In the rows, 128 means zero.
One turn moves every row onto another: examples first, then more rows asked:
romat: [112 164 126 146 134 124 110  96 126 132 145 158 162 130 133 105 117 119
 112]
kofot: [123 109 132 120 136 130 140 135 132 133  93 155 137 117 142 107 143 129
 108]
dipo: [129 144 130 113 137 124 141 153  98 170 123 152 141 123 130 150 147 120
 142]
foral: [113 156 124 123 117 141 117  86  99 158 117 178 149 143 144 137 147 116
 127]
nak: [110 144 118 149 130 156 127 149 119 140 125 153 149 114 101 143 121 103
 134]
lov: [ 99 161 156 111 110 122 157 126 110 124 120 141 158 109 145 125 135 124
 125]
Sos: [103 177 126 120 123 162 120  95 125 130  94 135 155 129 127 130 154 102
 123]
Kitaf: [116 145 118 144 166 111 121 131 140 149 115 137 148 127 139 118 137 110
 103]
miv: [100 150 137 123 118 150 104 119  85 155 124 129 161 122 128 103 149  98
 133]
Bas: [115 162 111 151 155 116 103 125 112 138 109 135 138 120 135 118 149 112
 103]
Siz: [142 158  95 124 139 117 137 112 122 160 107 153 139 129 131 152 137 121
 136]
guf: [157 125 144 106 130 136 103 111 126 136 117 174 153 113 128 121 144 140
 127]
kalob: [128 167 150 115 149 130 106 124  97 133 125 136 151 110 141 146 178 124
 116]
gifi: [120 139 122 137 162 113 118 133 145 155 116 127 156 131 131 116 130 112
 108]
Fozu: [155 146 126 124 136 150 141 126 123 144 103 127 145 134  98 134 156 118
 114]
Daka: [119 173 130 134 110 115 117 103 119 132 129 158 160 115 124 111 108 124
 132]
Mever: [109 133 122 118 120 143 117 119 100 137 134 175 129  99 138 139 156 128
 158]
kozu: [129 147  98  98 128 168 108 103 114 136 124 135 172 117 141 133 148 108
 131]
Pifi: [ 90 143 168 125 132 142 141 114 113 125 139 140 166 123 148 130 156 120
 106]
sova: [ 95 155 166 115 128 134 149 117 114 124 142 144 161 122 149 128 155 122
 110]
Bal: [126 130 120 122  93 148 130 140 123 136 134 133 154  94 108 119 142 122
 133]
Lir: [145 136 137 110 141 130 105 101 137 125 146 166 151 106 127 114 135 136
 143]
nazom: [140 152 158 106 155 121 112 119 123 148 140 142 163 116 139 147 168 123
 121]
Mol: [139 139 139 113 143 133 110  96 138 115 146 151 151 104 121 119 136 137
 148]
foso: [113 146  84 119 119 149 134 128 124 123 123 156 124 112 138 124 145 132
 132]
Bili: [140 121 137 140 156 138 128 114  89 159  97 144 162 116 122 132 142 109
 139]
Seves: [132 133 113 118 116 138 146  92 104 136 132 127 160 101 133 155 155 108
 137]
zagu: [103 156 120 113 113 155 138 136  99 154 122 157 145 152 142 121 146 119
 108]
gikiz: [104 120 137 117 147 129 152 134 143 119 118 146 134 109 145 107 142 126
 123]
sudeg: [113 158 127 146 132 136 106  93 129 129 146 149 167 134 128 110 125 122
 104]
tof: [139 151 113 115 145 170 126 127 111 141 115 150 165 140 112 124 115 111
 135]
vuza: [ 86 129 134 131 121 151 115 128 122 152 111 148 129 121 117 131 156  86
 132]
vamam: [118 121 144 117 123 135 151  95 104 154 110 137 134 131 119 135 157  94
 138]
zozez: [113 130 121 136 118 148 132 103 128 126  99 156 164  83 131 143 133 117
 148]
Mukem: [136 144 163 105 155 122 116 114 132 151 130 135 169 119 136 150 160 121
 126]
Sidiv: [100 119 139 124 150 130 147 134 136 115 125 134 137 106 135 106 136 126
 132]

Sos moves to zozez
foral moves to Mever
Now find these:
Bas moves to Daka
Kitaf moves to romat
gifi moves to sudeg
nak moves to tof

